(in the rows, 128 means zero)
A state moves one step at a time under one of 7 hidden systems, and each row is a state written as 22 numbers. Each run below is a few steps of one system.
risi, trace 1 (11 x 22):
[[100 139 160 145 122  84 142 124 111 114 154  84  81 112 136  42 125  86
  127 115 155 130]
 [ 70 112 129 112 126 152 184 136 138 130  79 163 120 167 152 176 170 122
   89 123 124 101]
 [138 124 125 121 198 134 116  85  76 198 153  92 133 122 150 128  93 142
  135 153 103 112]
 [ 98 143 132 152 120  79 140  87 166  73 159 156 120 118 163  75 115 117
  102 109 159  95]
 [ 91 109  64 120 126 193 189 115 104 149 118 137 139 168 114 159 141 126
  135 111 154 145]
 [154 131 129 120 165 100 105 120 107 155 168 131 145 144 141 122  61 135
  112  80  55 123]
 [ 78 116 140 152 139 146 124  96 178  81 169 150 151 107  67  93 134 112
  117 134 160 108]
 [117 139  53 102  89 145 134 161 130 170 123 123 143 213 121 118 127 140
  130 147 126 145]
 [180 161 135 123 169 116  90  99 130  93 145 168 149 116 111 183  94 159
  111 126  81 134]
 [103 147 123 138 109 141  99 145 118  87 174  99 146 101  81  71 131 107
  144 132 186 167]
 [133 133 129 113  75 123 136 190 123 114  93 157 111 212 108 167 135 141
  109 112 111 124]]
mil, trace 2:
[[144 145  95 109 112 156 126 151  68 139 159 139 174 179  84 152  81 152
  130 107 152 129]
 [155 143 150 151 153 124 104 103 136  79 160 161 107 161  43 152 105 147
  130 130  97 123]
 [ 80 167 125 104 114 120 103 169 129  94 154 124 137 167  64  86 147 104
  100 135 132 169]
 [139 174 140 105 121 138  94 174  77 126 122 135 144 183 119 177 125 164
  103 173 132 110]
 [148 175 175 122 163  89 111  94  96  83 131 130  93 113  72 137 139 135
  119 175 155 139]
 [ 90 170 173 126 110 119 129 188  70  82 133 102  99 133 131 105 147  93
  101 109 144 149]
 [103 114 178 109 164 140 128 145  47 164 103 117 113 153 119 183 142 135
  110 154 120 111]
 [115 165 183 134 186  93 133  92 111 137 148  99  81 111 131  87 124 111
  105 160 105  96]
 [ 43 136 135 138 129 129 143 136 109 102 123 119  99 153 198 114 169 101
   88 136 146 120]
 [114 132 112 109 170 133 174  85  50 181 119 116 126 141 168 151 113 139
  119 134 155 108]
 [118 128 144 177 181 123 155  64 115  97 171 136  89 113 159 118  99 116
  121  92 107  98]]
Tun, trace 3, 11 rows:
[[167  99 167 122 132  76 112  95 122 132  85 113  86  77 106 136 155 132
  166 164 160 154]
 [129 152 159 123 101 141 156 194 105 132 115  84 121  80 162  98 136  83
  125  80 117 141]
 [115  50 141 128 138 161 121 144 116 194  89 124 139 135 150 185 141 145
  140 140 110 103]
 [153 139 152 128 141  76 155  90 173 170 108 105  89  98 160  77 129 119
  132 158 113  83]
 [ 81 123  87 137 106 157 146 143 144 107 107 120 126 103 220 128 174 106
  120 118 142 159]
 [158 100  93 100 145 116 162  82  86 191 110 136 158 120 154 158  92 154
  147 108 153 120]
 [142  94 143 190 141 124 146  83 165  98 155 131  91  89 151 101 104 109
  149  75 104 108]
 [ 69  83  75  97 120 143 147 127 170 161 124 134 177 125 113  98 145  98
  122  99 125 172]
 [177 150  83 130 121 146 131 120 165 157 146 152 168 151 158 140  77 164
  125 122  92  80]
 [130  99 106 159 125 102  82  72 188  77 145 153 130  95 123 117 142 142
  149 152 164 150]
 [154 164  84  98  73 127 153 162 127 121 138 123 168 119 105  91 107 112
  141  84 166 171]]
mapul, trace 4:
[[103 134  96 155 110 159  98 154 137 153 163  99 157 146 208  95 114 138
  124 154 140  83]
 [173  90 128 134  96  90 138  96 143 109  76 170  95 146 111 181 138 161
  158 136 164 124]
 [155 178  95 117 138 150 158 124 107 116 160 102 139  74 125  95 110  99
  140  77 121 184]
 [ 78  52 153 150 121 142  80 171 129 124 141 148 153 161 132 150 115 131
  112  93  91 110]
 [165 131 132 125 130 134 165  98 173 178 117 115 113 130  53  98 127 134
  160 177 136  87]
 [132 172  88 124 117 111  90 140 173  89 128 129 122 121 198 122 153 123
  109 133  81 178]
 [120  85 145 105 117 140 121 140 103 142 110 147 205  82 124 169 125 148
  130 125 198 108]
 [189 146 137 185 106 146 130 144 102 118 152  85  59 147 119 109 101 130
  177 124 118 116]
 [102 103 151 101 136 100 138 134 163 100  94 157 122 106  89 138 162  97
  105  84  81 181]
 [107 138 124 114 152 182 125 151 122 203 151  85 181 109 147  97 115 123
  123 158 119  88]
 [154 103 149 167 110  84  91 111 162 104  99 144  71 154 167 154 145 160
  140 172 126  96]]
nal, trace 5 (11 x 22):
[[128 121  81 124 157  88 153  40 139 136 140 147 136  99 183 111 105 134
  126 105 148 137]
 [131 108  65 135  99 169 170 121 115 130 148 147 173 130 140 138  89 133
  147  59 162 136]
 [149  83  82 147 141 145 125  99 145 155 155 137 119 175  68 127  93 136
  162  97  83 148]
 [127 133 120 123 140 121 119 113 212 115 160 170 179 120  85 103 103 126
  106 108  87 105]
 [105 130  74 136  92 148  70 152 176 129 165 127 184 157 144  96 125 147
  127 167 144 125]
 [204 166  91 122  97  92  93 112 150 113 128 140 129 144 109 132 113 171
  155 172 154 140]
 [174 151 137 154 106 146  87 151 144  55 147 127 133  67 109 133 129 125
  152 108 134 173]
 [138 101 162 118  85 113  66 212 110 124 123 114 141 143  86 127 129 125
  139 109 110 164]
 [159 136 195 136 117 137 107 169 168 138  94 118 106 124  87 141 152 135
  133 185  98  85]
 [110 133 168 129 130  88  83 142 153 113 104 101 112  74 183 105 175 115
  115 177 134 138]
 [151 138 147 104  87 111 139 170  80 144  71 112 131 104 185 157 146 140
  133 138 183 121]]
Fov, trace 6:
[[118 124 106 138 161 138 126  85 108 132 161 122 177  64 203 120 101 132
  128 109 162 118]
 [115  78  90 159  83 127 178 111 128 123 137 141 114 163 132 107 102 123
  155  70 178 112]
 [136 104  88 116 144 159 145 133 141 153 134 134 134 151  88 139 113 112
  140  69  50 179]
 [125 111 122 127 146 131  60 128 160 133 177 141 209 103 135 115  90 144
  112 121 105 110]
 [124 143  74 145  79 141 135 115 186 101 149 153 150 161 106  97 129 145
  139 157 190 104]
 [182 163  66 108 101 130 121 138 127 108 113 132 114 146 114 154 137 138
  152 123 106 212]
 [168 131 163 113 123 134  83 161  97 102 136 133 187  63 103 165 106 141
  134 106 150 144]
 [134 113 163 162  82 144 109 165 132 116 143 111 111 153  63 101 123 134
  160 156 172  87]
 [150 145 142 109 114 109 108 156 172 128  88 134  83 169  83 142 169 129
  123 166  68 155]
 [144 174 163 105 160 134  90 135 130 124 112 112 156  56 156 150 157 138
  108 190 126 128]
 [132 127 156 156  95 105 140 121 101 118 106 111  90 118 162 119 143 141
  147 168 214  83]]
Tun, trace 7 (11 x 22):
[[111 155 150 162  99 118 100 177  76  67 156 109  87 161 163 110 121 118
  118 107 137 136]
 [110 111 154  93 147 147 163 125  86 143  85 150 125 144  51 187 155 132
  121 139 147 137]
 [141 173 168 146 167 115 110 138 102 139 164  83  81 143 136  91 104 114
  118 137  61 105]
 [ 39 102 155 118 125 126 123 142 130 100  98 154 128 155 139 151 181 123
   81 151 155 115]
 [153 194 101 109 149 140 179 100  78 172 130  98  97 165 128 123 116 136
  132 170 136 115]
 [100 118 159 159 155  92 106 105  98  57 132 154  84 133 178 162 134 124
   99  97 108 138]
 [ 74 131 131 101 161 152 185 106  83 162 141 114 149 122  73  98 128 101
  118 123 170 124]
 [126 127 112 162 133 135 131 135 120 125 151 136  78 212 154 135  99 136
  116  98  55 104]
 [ 73 134 134 100 182 112 133  66 157 111 126 169 148 117  91 138 158 126
   86 166 139 130]
 [118 190  85 143 117 142 132 138  88 115 188 100 124 171 159  76  94 127
  119 127 145 121]
 [118  95 124 133 134 122 131  98 115  74 111 191 114 168  90 204 133 152
  118 110 141 144]]
risi, trace 8, 11 rows:
[[ 84 106  56 152 113 161 170  86 133 104 138 151 114 184 129 134 138 130
  135 115 168 138]
 [152 146  93  88 157 126 149 121  98 165 144 141 162 148 116 138  77 130
  115  67  74 150]
 [ 95 114 151 168 152 154  84 123 157  76 198 143 158 113  93 105 103 122
  114 108 110 107]
 [ 99 119  84 102  90 122 132 139 151 153 131 137 144 202  58  94 134 132
  131 156 155 137]
 [178 197 103 112 146 148 107 134 147 116 135 149 141 152 124 174 115 155
  106 146  60 138]
 [123 134 131 131 139 114  56 124 102  76 172 120 161  91  93 115 124 135
  136 142 177 176]
 [140 164 139 121  56 128 151 198 111  99 115 132 112 181  88 125 128 128
  125 114 159 117]
 [142 136 158 121 170 142 102 137  99 120 105 119  82 143  86 186 156 127
  126 149  61 174]
 [108 164 185  96 135  83  86 158 115 129 132 101 153  84 134  84 142 115
   97 168 151 123]
 [116 143 143 161  95 142 142 140 116  98 100 135  82 170 156 156 163 146
  127 179 178  84]
 [153 155 126  93 166  91 158  95  60 152  95 107  79 123 144 149 136 122
  132 128 118 176]]
nal, trace 9, 11 rows:
[[110  96 169 143  86 118 126 142 137  92  89 146 131  95 146 153 165 139
  130 152 207  96]
 [163 138 121 116 115 123 150 147  99 177  94  62  83 102 153  99 149 104
  164 138 123 173]
 [146  93 177 132 147 111 138 126 111 115  87 163 118 102 161 204 126 137
  115  86  92 112]
 [ 81  64 159 135 142 154 145 131 116 183 131  91 142  86 113  87 132  93
  146 120 158 107]
 [130 121 110 120 110  91 173 119 158 169  88 138  88 178 189 121 127 127
  115 114  87  98]
 [116 102 100 117 176 163 153  63 140 150 114 145 170  67 149 168 143 136
  130 143 151 133]
 [139 103  97 146 116  98 139 114  98 157 166 109 134 136 175  78  67 125
  147  66 142 113]
 [131  86  82 135 102 158 176 106 174 121 103 180 129 161  81 167 136 136
  148  97 129 132]
 [137 131  98 118 173 142 103 107 160 170 174 108 167 103 112  87  98 117
  134 121  63 149]
 [119 106 116 142  89 103  94 134 172 101 147 181 176 167 148 134  97 163
  109 115 147  76]
 [154 139  69 130 100 157 122 116 170 142 135 104 137 119  84  93 146 132
  175 179 166 158]]
mil, trace 10:
[[ 85 104 112 101 157 116 132 111 169 151 120 164 131 187  92 136 135 123
   91 118  54 131]
 [109 184  84 117 144 155  92 119 149 136 180 118 184 132 145  93 117 141
  107 182 137 117]
 [146 141 100 152  86  97 117 103 117  71 126 162 113 170 150 156 121 170
  135 144 198 116]
 [154 165 118 103 128 143 187 118  86 101 120 140 120 110  61 147 124 111
  137  81 146 179]
 [125 101 164 148 143 146  69 175  86 110 170 115 136 139  98 140  96 123
  126  85  72 147]
 [ 88 109 167 117 133 120 115 136 156 154 126 135 133 175  53 109 139 133
  110 180 131  76]
 [141 218 101 106 127 114 123 139 141 124 125 108  95 168 155 106 150 129
  106 188 101 139]
 [111 152 134 105 140 103 102 116  83  76 119 155 158  94 170 174 143 144
   97 139 184 156]
 [153 137 170 155 124 150 161 131  54 118 140  94  97  98 100 119 106 120
  158 113 184 110]
 [106  93 169 139 142 105 142 141 109 126 110 129  62 167 108 142 134 102
  120  83  59 140]
 [ 62 133 141  93 181 152 122 132 136 181 144 111 172 122 123 102 143 105
   86 158  91 113]]
mapul, trace 11:
[[159 130 147 125 163 108 115  94  80 173 153  79 126  86  96  82 100 126
  164 154 160 133]
 [103 141 154 159  99 119 142 163 161  70 118 147  87 149 180 125 145 107
   95  90  91 102]
 [105  90 105  84 151 152 159 108 106 198  90 114 150 114  90 145 158 123
  142 154 158 161]
 [167 163 135 156 143  94 100 117 120 128 168 114 105 139 200 106  78 142
  119 119  83  93]
 [ 72  80 130 135 118 137 160  98 158  86 100 165 125 107 106 143 175 115
  123 121 186 136]
 [164 152  79 103 112 134 147 151  84 196 139  88 133 164 145  97  89 130
  150 110 115 142]
 [121  94 152 163 171 127 104  84 155  76 137 182 121 120 130 184 123 144
  111 111  87 111]
 [102 129 102 116  98 124 149 127 140 159 147  96 152 118  92  40 126 105
  145 141 190 136]
 [160 142 102 133 107 144 123 158 143 122 108 158 121 190 171 187 121 157
  112 112  64 113]
 [133 107 133 121 169 126 107  67 124 121 144 133 159  60  67 129 129 133
  150 152 175 158]
 [132 163 126 148  67 125 120 196 136 105 156 110 123 164 164  78 102 117
  116  96 117 102]]
miru, trace 12:
[[128 205 144 100  98 146 154 162 115  95 114 136 158 107 113 137 149 131
  103 160 195 110]
 [165 152 136 147 132 157  92 160  50 111 132  95  88 154 132 174 126 147
  151 150 120 155]
 [130 133 200 102 139  67 139 126  71  98 113 142 112 105  81 139 125 118
  112 105 163 134]
 [ 83 144 183 144 146 175 142 177  96 137 135  83  93 148 119 112 150  95
  111 143  97  99]
 [105 128 148  87 153  67 111 105  99 161  94 131 103 174 135 147 152 147
   97 190 130 128]
 [117 193 147 134 168 138 177  91 107 113 129 109 104  79 184 122 143 112
  106 149 146 101]
 [ 77  95  96 142 133 120 123 116  50 130 138 110  97 180 184 132 127 127
  126 116 151 155]
 [127 128 138 108 170 118 206  74  94 163 125 150 126 136 103 138  91 123
  113  84 131  92]
 [ 76 124 118 163 178 134 112  95 138 118 183 114  95 162 131  84 119 104
  112 121  69 132]
 [ 77 139  88  90 126 102 150  95 150 143 134 166 173 176 121 106 124 140
   89 149 170 103]
 [160 192  69 154 153 186 147  88 134 119 169 124 120 145 147 138 107 145
  136 148 110 118]]
miru, trace 13:
[[ 70 111 115 147 119 194 108 181 146 132 125  90 123 127 150 118 180  99
  130 153 107 156]
 [172 114 124  81 119  70 117 117 112 189  84 141 158 135 151 159 110 172
  129 152 149 108]
 [146 132 154 186 146 158 154  98 148  80 131 117  78  61 158 130 143 104
  150 111 117 124]
 [ 77  67 102 101  92 103 111 167 100 161 116 111 145 159 141  96 135 113
  130  97 148 173]
 [164 120 156 121 154 153 173 112 155 175 105 152 143 113 123 169 107 146
  122 121  86  55]
 [108 101 113 159 145  98  74  95 167 110 152 100  89 114 142  75 151 113
  149 153 111 176]
 [107 137 101  90  76 127 178 152 151 143  97 156 181 133 170 127 131 129
  101 102 171 102]
 [174 103  96 167 161 191 114 100 119 153 142 112 116 121 131 175 113 147
  175 136  86 138]
 [134 105 142 118 103  39 113 109 155 101 136 148 137 103 117  76 105 117
  129  78 155 149]
 [ 96 121 119 146 106 223 163 180 168 136 127 128 151 139 115 137 150 108
  125 117 106  95]
 [175 108 102 101 138  80  64 109 139 173 117 125 140 148 110 134 116 165
  153 172 105 160]]
Fov, trace 14, 11 rows:
[[140 140  65 107 133 116 137 103  64 134 150 142 131 195 126 149  86 150
  128  99 132 164]
 [125 147 145 126 154 121 126 117 106  74 181 156 159 114  73 124  83 117
  110  61 119 148]
 [ 76 135 117 128 100 147  88 181 113 112 178 121 163 187  94  91 115 123
  107 126 139 129]
 [149 185 105  97 130 110 119 121 133 120 135 167 139 202  77 149 111 160
  100 159 110 121]
 [131 202 132 122 151 120  88 118 108  54 163 126 132 102 106 124 138 125
  110 153 143 177]
 [119 163 148 105  77 103 117 187  68  98 119 126 139 154 126 130 131 135
  109 131 193 127]
 [150 162 166 124 146 146 149 137  68 120 125 128  83 174  51 164 124 136
  127 145 118 119]
 [102 146 199 117 165  76  77 145 104 103 141 110 103 123 104 104 139 109
   94 145  96 144]
 [ 77 180 165 106 125 131 147 159 115 128 112 129 131 153 149 124 154 124
   72 174 153  72]
 [119 166 124 127 168 107 151  77  69 133 119 112  61 169 148 141 140 136
  120 177 137 134]
 [104 149 174 107 159  77 162 113  79  96 118 133 106  93 158 127 130  97
   91  79 127 144]]

Which system made each run below?
trace 15, 2 rows:
[[113 121 127 115 163 105 141  79 177 106 121 190 158 108 157 160 123 133
   87  97  94 113]
 [ 91 139  70 140 130 174 139 108 117 141 173  90 157 106 165  72 125 110
  143 136 176 144]]
 -> Fov
trace 16, 2 rows:
[[159  89 139 140 103 137  85 165 175 179 134  92 160  91 134  88 112 129
  163 139 111 107]
 [157 103 122 125  62 115 120 163 204 137  74 135 137 110 155 130 158 140
  148 152 141 115]]
 -> Tun
trace 17:
[[112 112 124 127 130 151 132 112  78 124 131 147 186  99 163 172 114 154
  124 127 205  98]
 [169  93 122 171 119 109 162  88 119 136 136 109  57 143  95  97 101 122
  181  99 135 128]]
 -> Tun
trace 18:
[[ 91 177 159  94 150  97 178 105  72 135 123 117 118 117 140 100 134 110
   94 140 185 106]
 [ 98 140 144 150 146 128 162 126  58 110 133 115  61 178 168 140 122 115
  109  98 111 119]]
 -> Fov
trace 19, 2 rows:
[[173  80 113 150 134  98 140  94  91 148 128 114  81 123 150 127  94 126
  171  67 110 160]
 [ 94  87 158 124 148 140 165 124 175 129 122 150 160  71 110 120 131  93
  109  66  95 120]]
 -> Tun
trace 20 (2 x 22):
[[ 79  72 116 110 157 105 163  80 123 152 103 170 141 148 168 165 125 134
   98  93 123 110]
 [129 148  90 157 165 184 166  80 138 153 182  99 139 105 136  84  99 115
  143 123 122 105]]
 -> mil
trace 21, 2 rows:
[[148 147  86 166 101 167 131 127 139  51 136 168 109 161 140 183 132 147
  135 106 122 142]
 [127 107 109  90 135 112 119 115  91 135 146 138 168 127  39 121 102 126
  141  96 157 185]]
 -> mil
trace 22 (2 x 22):
[[161 131 155 103 133 138 176 123 170 156  62 140  98 118  80 166 170 126
  135 162  94 121]
 [134 147 126 114 138 100  67 147 137 133 140  83 139  73 179  83 136 109
  123 138  94 181]]
 -> mil
trace 23, 2 rows:
[[169 177 136  94 155  58 114 112  78 118 132 134 116 126 154 135  95 136
  107 103  99 160]
 [ 74 142 173 158 138 172 142 141 103  61 156 129 136  88 108 124 145 101
  109 114 174 115]]
 -> risi
trace 24 (2 x 22):
[[114  84 185 173 152 136 133 125  86 156 155 101  87 154 109 107  98 122
  141 123 120  66]
 [ 76 133 126 107 126  98 188 104 185 121  92 153  96 143 123 101 174  97
   95 130 123 125]]
 -> nal
trace 25:
[[181 114  95 134  88 144 135 117 204 153 116 153 167 126  93 128 112 157
  162 154 150  93]
 [188 141  76 126  86 115 109 132 189  99 119 139 126 115 118 123 135 132
  159 116 112 191]]
 -> mil
trace 26, 2 rows:
[[119  98 129 142 140 167 154 135  69 165 105 126 116 156 186 192 120 150
  126 122 123  88]
 [119 101 159 138 178  79 159  48 138 147 116 123  70 109 132 102 136 112
  134 138 122 112]]
 -> Tun
trace 27 (2 x 22):
[[183 124  61 140  83 141 100 126 167 130 130 126 134 151  98 124 120 155
  179 158 147 161]
 [183 146 118  98  87  93 119 148 166  92 110 173 167 110  89 148 115 140
  127  89 126 157]]
 -> mil
trace 28:
[[ 91 124 143 136 120 121 131 133 183  94 149 118 109 114  66  60 154  81
  126 110 108 159]
 [121 151 100  99 106 149  98 190 136 159 112 125 166 168 184 152 137 147
   99 155  90 120]]
 -> Fov
trace 29:
[[154 168 123  95 150  63 169  81 117 147 102 156 105 154 165 143 107 145
   98 123 112 107]
 [ 68 129 111 162 179 176 135  81 112  91 172 117 120  94 155 117 142 100
  119 118 136 149]]
 -> miru
trace 30, 2 rows:
[[113 119 141  85 107 108 122 137 179 154 104 129 172  99  61  94 156 119
  129 172 167 132]
 [178 176 122 144  97 157 106 176 159 122 114 110 114 128 196 145 139 147
  131 163  88 105]]
 -> miru
trace 31, 2 rows:
[[122 160 152  89 191  95 162  86 141 173 129 125 125 123 103  99 116 112
   95 135  77 103]
 [ 67 144 111 168 137 157  88 135 141  85 162 115 121 133 206 110 155 119
  106 158 128 123]]
 -> mil
trace 32:
[[137 111 113 147  86 112 165 125 105  93  89 161  81 180 155 181 138 147
  135 101 158 122]
 [145 146 139 111 200 138 155  74 100 139 135 115 117  69  85 133 127 105
  136 116 101 171]]
 -> Tun
